In the rows, zero is written as 128.
Each path below is one point turned by a fixed rotation once a step. After each direction that follows a path, write how fast that rotation turns it, in degrees a step (0 if it stays still).
Each turn is a multiple of 5 degrees from 10 to 175, or 0.
Each row of a path follows its step; steps can be skipped.
path 1
step 3: [137 123 117 126 121 121 136 128 125 128 134 125 114 117 133 141 129 113
 128 128 136 125 136 132 144 122 133 126 131 130 130 130 131 134 126 139
 135 119 131 132 137 123 132 130 122]
step 4: [140 128 127 120 129 120 139 139 119 117 137 129 119 134 125 136 135 126
 130 132 122 122 119 139 133 141 122 120 123 126 141 132 129 131 132 132
 135 127 133 134 135 131 135 122 132]
step 5: [129 134 125 118 119 135 137 128 125 118 136 118 134 119 129 125 143 131
 139 133 125 124 126 129 141 131 129 123 121 129 139 127 129 125 118 133
 134 122 129 119 133 129 117 115 125]
step 7: [119 127 116 134 121 123 135 141 129 124 131 137 128 122 132 119 138 131
 139 126 128 119 136 138 130 134 127 116 131 128 134 133 121 141 127 135
 124 124 122 141 123 126 131 120 128]
step 8: [120 138 129 130 121 140 134 131 139 130 125 138 117 127 131 123 139 124
 137 117 132 128 127 139 134 126 123 125 120 127 142 136 124 127 131 128
 128 112 132 122 138 124 134 129 128]
step 10: [124 132 128 129 117 120 135 133 121 134 130 138 117 130 132 127 145 123
 132 125 124 131 118 127 129 135 129 126 129 143 129 127 117 127 116 138
 133 132 135 125 124 118 127 127 144]
step 12: [133 124 120 123 115 128 141 132 123 118 130 133 126 137 133 122 141 121
 135 128 124 134 118 134 131 130 128 133 122 129 131 131 125 124 140 119
 129 125 124 136 118 141 126 139 135]
step 13: [132 133 123 129 120 128 130 117 132 119 123 139 124 131 135 122 143 134
 135 127 135 121 130 120 129 123 135 124 117 132 133 133 129 126 121 125
 134 125 129 132 114 136 115 117 139]
step 14: [128 120 118 124 114 127 134 116 135 133 125 139 117 123 131 135 138 118
 125 121 142 123 135 128 134 133 136 133 124 137 134 129 140 128 124 127
 127 125 127 131 118 127 131 138 123]
step 16: [131 140 120 127 122 133 136 125 127 123 128 127 134 135 123 133 137 119
 129 122 122 128 133 126 140 138 133 128 122 132 145 134 137 120 117 121
 129 121 136 127 138 124 125 128 139]
Directions:
[128 129 126 125 130 130 126 127 127 128 128 127 129 127 128 126 128 128
 130 130 126 126 128 128 127 131 132 127 127 129 129 130 131 129 128 131
 122 126 132 128 127 129 132 127 126]	35
[124 126 129 126 125 128 125 129 132 129 127 132 126 128 128 125 127 130
 128 129 129 129 132 127 128 129 129 127 129 127 130 131 129 129 128 123
 129 126 126 130 128 127 129 127 126]	55
path 2
step 2: [115 136 120 130 130 129 117 140 131 128 126 125 128 130 139 115 116 125
 138 137 136 138 120 121 128 132 130 127 135 122 137 128 143 128 132 131
 128 122 120 130 131 127 124 123 125]
step 4: [123 117 140 135 126 133 125 117 131 135 131 126 139 127 120 133 125 125
 139 127 130 131 133 126 117 130 137 127 122 140 138 128 131 126 132 128
 118 132 124 138 138 124 114 138 132]
step 8: [133 126 124 109 124 126 122 116 129 118 127 127 138 128 134 133 133 138
 118 126 130 121 139 130 127 118 121 130 134 129 130 129 122 135 119 120
 131 136 118 121 121 131 121 128 123]
step 9: [131 128 113 139 129 131 121 133 122 120 127 126 133 140 119 129 126 125
 130 115 128 125 127 126 124 130 141 138 120 119 125 119 134 133 136 112
 130 134 131 133 126 128 130 121 123]
step 10: [124 126 121 135 138 116 122 130 132 131 127 137 120 136 134 121 137 132
 126 135 145 123 131 118 126 128 112 128 124 130 130 134 130 131 132 134
 139 123 127 126 124 130 137 128 119]
step 12: [133 132 138 132 124 130 128 125 130 138 138 136 126 127 118 128 129 126
 138 126 127 127 134 135 123 123 125 132 119 120 130 121 129 136 140 134
 131 125 133 131 107 129 120 136 135]
step 13: [138 136 122 124 126 130 129 137 122 126 129 127 112 122 136 130 124 139
 138 137 117 125 132 124 122 134 122 130 128 124 126 140 126 125 135 129
 132 124 134 115 139 130 116 124 123]
step 14: [133 136 137 131 124 121 123 133 131 129 131 132 136 141 127 126 129 117
 137 127 112 137 119 134 145 139 125 124 135 127 121 130 120 125 125 127
 138 126 132 133 131 128 137 125 132]
step 15: [133 119 135 129 123 120 128 130 135 135 122 134 135 117 134 138 137 129
 132 118 129 128 127 139 119 126 116 128 134 119 130 130 129 133 125 140
 114 127 126 120 133 113 128 127 131]
step 16: [126 128 121 116 123 135 127 125 124 124 131 127 127 123 116 128 123 127
 123 130 128 128 128 140 122 143 134 132 137 133 143 126 120 131 119 116
 136 119 126 121 131 121 123 118 132]
Directions:
[130 130 127 126 129 134 128 125 126 127 128 131 127 131 125 131 129 128
 127 131 125 129 126 129 129 126 127 129 130 128 126 126 130 128 124 127
 130 128 126 129 131 128 130 130 126]	135
[126 129 124 128 130 132 129 127 124 128 127 124 132 127 130 128 129 124
 127 129 129 127 126 128 128 126 126 128 128 130 131 130 126 127 126 129
 127 129 130 132 128 125 127 130 129]	25
[131 130 128 129 127 128 127 130 127 129 128 126 130 128 132 125 128 129
 130 131 125 127 128 132 128 128 128 128 129 127 123 128 127 130 126 129
 127 133 125 127 126 128 126 125 129]	55
[128 125 126 126 125 128 130 128 129 131 131 128 127 129 125 128 127 127
 126 124 126 127 132 131 127 126 127 127 130 129 131 129 131 129 126 128
 127 131 127 129 127 127 125 130 128]	95
[127 128 126 125 131 130 131 128 127 128 128 126 127 127 128 128 127 127
 131 127 128 129 126 130 125 128 130 130 129 122 130 128 128 134 128 126
 128 126 126 127 126 132 126 128 128]	100
path 3
step 0: [134 139 128 121 140 132 127 131 121 129 126 127 132 117 130 133 144 137
 129 125 132 130 134 129 123 131 138 131 122 130 126 132 132 127 115 130
 130 131 129 141 139 130 126 134 124]
step 2: [138 135 127 136 142 127 123 121 132 120 124 123 128 118 134 132 139 129
 121 129 136 126 128 136 122 126 131 119 126 137 126 128 142 135 131 127
 128 128 126 122 130 125 133 123 123]
step 3: [126 137 130 131 141 126 130 128 132 126 122 130 116 126 132 125 137 128
 130 134 128 125 130 133 116 128 135 113 120 138 123 131 136 123 134 137
 129 130 126 128 138 124 133 119 126]
step 4: [139 130 136 139 131 121 125 130 130 128 121 133 121 127 131 136 134 126
 128 139 123 128 134 122 119 123 136 124 116 137 128 124 126 121 130 134
 131 120 120 134 138 128 129 125 121]
step 8: [126 132 137 130 137 128 128 119 135 124 129 134 130 116 134 126 136 124
 136 128 141 122 135 138 121 128 140 133 129 125 123 122 133 127 133 130
 136 125 128 139 135 129 129 132 127]
step 10: [141 122 117 127 137 129 117 127 124 133 122 137 126 118 132 135 135 128
 132 132 137 122 134 126 121 130 130 126 119 131 115 125 134 134 131 134
 127 115 129 127 131 127 133 126 129]
step 13: [133 131 133 135 129 127 125 126 137 121 125 133 138 115 130 129 134 122
 128 125 130 120 126 116 115 132 125 128 118 129 132 119 136 120 127 135
 135 132 132 131 136 127 127 117 127]
step 14: [123 135 122 136 133 123 127 124 128 125 128 125 125 113 126 124 137 129
 133 130 128 120 136 114 114 124 135 136 125 127 133 124 139 132 130 135
 134 130 129 132 131 122 125 122 124]
step 15: [127 128 125 127 135 125 129 131 125 123 126 129 126 120 127 137 143 135
 139 130 127 115 132 124 117 128 134 128 124 128 139 122 126 138 134 139
 122 126 128 138 131 132 130 125 126]
step 16: [134 121 131 130 124 120 128 125 137 125 131 131 129 118 128 133 139 137
 136 129 133 124 136 131 119 138 128 130 123 131 131 127 134 136 145 132
 120 123 126 133 135 127 132 133 121]
Directions:
[128 129 128 124 124 127 130 130 130 130 127 131 133 127 131 129 133 129
 127 126 126 131 126 126 129 128 126 128 127 128 127 130 130 128 126 125
 131 129 125 129 127 128 128 129 129]	60
[131 124 129 128 130 127 131 125 125 126 129 128 131 128 130 128 130 130
 126 129 130 131 129 128 129 133 127 127 129 127 130 132 128 127 128 131
 124 128 129 126 126 128 126 130 128]	70
[126 126 129 131 125 124 130 127 128 131 128 125 126 128 131 128 130 127
 127 127 128 128 126 125 126 126 127 127 128 133 131 127 127 129 129 130
 127 131 129 130 127 129 130 128 127]	35
[125 130 127 131 129 130 130 130 128 124 127 127 127 127 129 127 130 127
 131 127 132 130 130 125 128 128 128 127 131 128 129 125 131 130 128 124
 127 130 128 129 127 132 126 129 130]	55
[127 126 131 126 127 132 129 128 129 127 124 128 129 128 129 127 128 130
 127 131 128 128 128 127 126 124 130 125 132 130 129 130 127 127 131 127
 130 125 130 127 128 128 126 131 125]	25
path 4
step 1: [131 140 141 113 135 127 129 134 125 133 123 128 120 131 132 127 133 127
 116 126 122 124 118 137 143 135 129 132 123 139 127 123 131 132 125 117
 130 133 133 123 128 126 124 121 125]
step 2: [136 133 143 117 125 139 121 126 118 122 129 128 135 137 128 122 135 133
 119 131 114 116 122 131 129 137 135 134 128 128 123 128 130 135 129 126
 121 133 128 128 124 133 124 122 134]
step 3: [127 134 136 126 132 128 135 117 123 122 138 131 145 124 131 124 137 125
 119 129 122 117 122 134 140 127 132 126 136 128 122 124 128 144 126 126
 127 125 133 126 117 134 121 134 127]
step 4: [127 140 130 131 137 131 122 117 119 121 128 137 135 122 127 118 119 118
 120 132 126 123 137 132 135 128 126 130 121 126 121 129 130 137 133 127
 127 130 137 122 112 130 119 119 125]
step 5: [122 130 133 139 138 133 126 119 128 118 123 140 143 120 140 119 123 127
 131 131 121 125 131 127 134 136 131 129 126 140 123 133 133 126 127 127
 133 135 128 117 126 130 125 124 138]
step 6: [124 128 130 134 134 133 136 123 114 127 125 135 130 121 140 123 125 132
 144 138 127 124 126 134 132 130 132 135 133 134 133 130 128 133 124 128
 133 147 140 124 123 126 129 125 123]
step 7: [128 124 125 124 126 138 133 129 112 136 129 135 136 124 135 122 127 122
 142 145 127 125 133 133 134 126 133 133 123 142 128 129 123 126 125 133
 120 126 128 126 124 117 120 123 133]
step 13: [132 129 137 130 120 123 140 133 120 140 126 130 118 132 124 125 128 135
 127 133 129 122 123 133 137 143 130 131 129 121 141 131 123 134 121 120
 119 137 115 125 127 131 130 130 128]
step 15: [137 134 134 116 131 124 129 123 128 130 139 134 124 120 124 122 127 129
 117 119 128 126 125 122 132 139 116 127 128 130 124 128 136 144 128 120
 123 131 117 115 126 123 124 128 124]
step 16: [133 132 127 131 133 129 123 122 125 133 121 139 126 133 124 129 120 136
 119 122 113 118 125 125 126 137 120 129 133 130 127 122 132 147 133 124
 129 131 129 115 129 134 118 125 131]
Directions:
[130 130 124 129 128 127 126 125 131 131 129 126 127 127 128 129 132 130
 129 129 129 129 129 130 129 130 127 129 129 125 129 127 123 127 128 127
 130 129 125 129 128 125 128 125 132]	25
[128 128 129 132 130 127 129 129 126 132 124 126 126 129 125 128 128 128
 126 129 129 126 129 131 129 130 126 129 124 129 130 125 129 127 129 132
 127 124 129 127 126 127 126 126 129]	120
[130 129 127 128 131 128 125 128 126 127 128 132 129 127 128 129 132 131
 126 127 127 127 126 128 129 129 129 125 125 129 123 128 127 130 127 131
 130 129 127 129 127 131 126 125 125]	25
[124 128 131 129 129 130 124 126 128 128 129 127 129 125 128 124 129 128
 131 126 125 126 126 133 129 125 130 128 127 127 126 129 128 125 128 127
 127 128 132 128 127 125 128 128 129]	20
path 5
step 0: [135 123 136 125 135 117 131 132 134 142 122 126 132 126 116 121 139 135
 131 124 127 123 123 122 127 119 118 111 123 129 129 124 118 129 126 121
 126 130 127 130 130 119 108 123 139]
step 1: [140 123 135 137 128 129 123 134 126 138 123 130 119 115 145 134 139 126
 124 133 132 125 119 132 115 129 121 120 142 130 131 126 122 115 131 126
 128 134 116 128 119 123 123 132 128]
step 4: [143 132 137 145 129 129 124 136 128 135 125 125 121 130 127 137 137 134
 127 135 138 125 118 123 123 128 119 111 127 130 136 125 124 137 120 125
 120 120 126 126 128 130 114 133 129]
step 9: [143 137 134 127 124 133 126 133 125 131 128 127 124 128 132 137 135 125
 113 122 121 119 125 113 127 126 122 115 128 139 135 131 130 121 123 121
 130 125 124 128 132 115 114 135 115]
step 10: [128 132 130 130 129 130 128 121 119 127 129 128 124 124 135 118 131 130
 118 130 119 129 124 128 120 143 133 131 132 125 134 121 113 118 132 142
 144 130 121 127 142 118 115 136 131]
step 11: [129 131 127 125 132 121 136 127 128 129 122 126 121 132 128 133 126 129
 130 136 132 124 122 115 114 131 135 114 127 121 114 125 131 135 116 130
 123 133 127 136 146 118 114 138 131]
step 12: [131 135 140 134 133 130 127 144 120 132 129 128 117 133 121 131 134 127
 123 125 114 133 120 119 115 133 124 110 123 127 120 136 120 122 136 129
 135 132 121 120 122 131 118 129 127]
step 13: [134 135 131 120 117 137 136 121 115 129 125 137 124 122 126 132 140 129
 121 127 131 130 126 119 122 124 128 120 132 126 142 126 117 115 124 139
 116 127 122 127 136 125 113 136 130]
step 14: [136 121 127 118 138 121 124 133 128 125 119 122 127 123 137 118 129 126
 117 127 126 121 130 111 126 130 127 122 129 129 122 131 115 126 125 129
 136 138 121 127 142 116 118 140 119]
step 16: [125 131 132 122 138 124 138 126 128 134 122 137 118 124 121 128 139 129
 118 129 131 129 127 118 119 117 131 111 123 119 122 136 127 124 119 119
 122 130 120 127 121 130 110 132 128]
Directions:
[131 130 127 126 127 130 129 126 128 130 127 129 130 127 130 133 127 128
 131 131 132 127 130 128 123 127 130 129 126 130 129 128 130 129 126 129
 127 125 126 125 130 128 129 128 129]	155
[126 128 130 127 127 127 129 125 129 127 132 127 128 124 127 128 127 123
 128 131 126 127 127 130 124 129 129 127 130 127 126 128 130 130 127 125
 131 129 126 131 128 132 128 130 128]	80
[127 127 128 129 128 127 128 128 128 127 130 126 128 128 127 133 129 127
 126 130 124 129 127 128 130 122 126 126 128 128 129 126 128 126 130 126
 125 127 126 123 127 129 127 128 132]	90
[129 127 129 127 126 125 129 127 128 126 129 131 126 128 127 128 126 128
 127 124 128 127 129 127 126 128 129 132 132 130 132 132 129 124 127 127
 129 128 129 126 126 128 127 132 128]	95
[126 125 128 123 127 125 128 128 129 129 130 124 127 130 129 128 128 124
 129 128 129 127 130 129 126 131 126 127 125 129 128 128 128 126 126 127
 124 131 131 126 129 125 126 125 127]	130
[130 131 130 125 131 125 130 128 132 129 129 129 131 127 131 129 130 127
 128 126 126 130 132 126 131 128 127 128 124 127 127 130 132 129 129 127
 127 126 127 131 128 127 125 131 128]	160
